M =
[[ -2   7   9   8  -6  -6  -2  15   4 -10   3   3   0  11]
 [  8   3  -3  -2  -2   3  -4   3   3   5   0  -8   0  -5]
 [ -3  -1  -2   1   9  -3   3   9  -7   3  14  -4  -2  -4]
 [  1   8  -5  -8  15   2   4 -14  -2   5   1  -1  -5   5]
 [ -6   0 -14   2   4  11  -7 -11   3  -4  13   4  -2  -5]
 [  7  -1   6  -8  -5  -7   9  13  -5  -7   5 -12   4  -3]
 [ -4 -15   5  -2   6  -6 -15  -1   6   0  -6   5  -6   3]
 [  4   2   0   4  -9   4 -10  -7   4   8   0   4   0   1]
 [  4 -11   2   0  -3   2   1 -17  -8  25 -10   9  -3  -2]
 [  6   3  -2  -8  -6  -3   1   5   6  -2   2   2  12   0]
 [ -1  -6  -1  18  -6  10  -3  -9   7  -4   7  -3  -3  14]
 [-12  -8   0   0   2   2   6  -4  -1   0   0  -1  -9  -5]]
M[0,0] => -2
M[9,2] => -2
M[6,10] => -6
M[8] => [4, -11, 2, 0, -3, 2, 1, -17, -8, 25, -10, 9, -3, -2]
M[:, 2] => [9, -3, -2, -5, -14, 6, 5, 0, 2, -2, -1, 0]
M[11] => [-12, -8, 0, 0, 2, 2, 6, -4, -1, 0, 0, -1, -9, -5]
M[3,12] => -5
M[5,0] => 7
M[:, 0] => [-2, 8, -3, 1, -6, 7, -4, 4, 4, 6, -1, -12]
M[8,6] => 1
M[:, 13] => [11, -5, -4, 5, -5, -3, 3, 1, -2, 0, 14, -5]
M[10] => [-1, -6, -1, 18, -6, 10, -3, -9, 7, -4, 7, -3, -3, 14]
M[8,12] => -3
M[0,2] => 9
M[6,13] => 3
M[0,11] => 3
M[9,12] => 12
M[:, 4] => [-6, -2, 9, 15, 4, -5, 6, -9, -3, -6, -6, 2]
M[3,4] => 15
M[9,11] => 2
M[1,9] => 5
M[7,3] => 4
M[2,10] => 14
M[8,2] => 2
M[5] => [7, -1, 6, -8, -5, -7, 9, 13, -5, -7, 5, -12, 4, -3]
M[:, 12] => [0, 0, -2, -5, -2, 4, -6, 0, -3, 12, -3, -9]
M[6,2] => 5
M[5,13] => -3
M[2,11] => -4
M[:, 9] => [-10, 5, 3, 5, -4, -7, 0, 8, 25, -2, -4, 0]
M[2,2] => -2
M[4,12] => -2
M[2] => [-3, -1, -2, 1, 9, -3, 3, 9, -7, 3, 14, -4, -2, -4]
M[0,8] => 4
M[10,1] => -6
M[4,13] => -5
M[4,9] => -4
M[0,1] => 7

a = [3 7 5 1 5 3]
a[0]	3
a[3]	1
a[2]	5
a[4]	5

X = [-22, 16, -3, 2, 25, 1, 21, 35, 18]
X[-9] => -22
X[-3] => 21
X[-4] => 1
X[2] => -3

B = [[314, 362, 319, 346, 346, 370, 357, 355, 322, 391, 272, 315, 343], [319, 342, 243, 324, 320, 289, 320, 288, 334, 304, 338, 375, 320], [60, 372, 387, 277, 367, 253, 327, 401, 341, 238, 258, 320, 340], [300, 304, 280, 391, 310, 261, 343, 292, 337, 205, 313, 271, 329], [873, 375, 403, 334, 399, 326, 326, 355, 334, 275, 497, 437, 342], [532, 308, 325, 351, 328, 431, 314, 289, 349, 525, 392, 275, 331], [342, 314, 368, 373, 288, 297, 332, 310, 327, 258, 354, 293, 318]]
B[0][0]	314
B[0][1]	362
B[:, 9]	[391, 304, 238, 205, 275, 525, 258]
B[0]	[314, 362, 319, 346, 346, 370, 357, 355, 322, 391, 272, 315, 343]
B[6][2]	368
B[0][5]	370
B[:, 7]	[355, 288, 401, 292, 355, 289, 310]
B[0][10]	272
B[6][7]	310
B[2][12]	340
B[3][3]	391
B[2][10]	258
B[5][2]	325
B[5][10]	392
B[6][0]	342
B[1][12]	320
B[5][3]	351
B[:, 5]	[370, 289, 253, 261, 326, 431, 297]
B[5][9]	525
B[3][7]	292
B[6][5]	297
B[0][8]	322
B[4][11]	437
B[0][2]	319
B[2][7]	401
B[:, 8]	[322, 334, 341, 337, 334, 349, 327]
B[:, 0]	[314, 319, 60, 300, 873, 532, 342]
B[5]	[532, 308, 325, 351, 328, 431, 314, 289, 349, 525, 392, 275, 331]
B[2][1]	372
B[1][11]	375
B[1][10]	338
B[1][2]	243
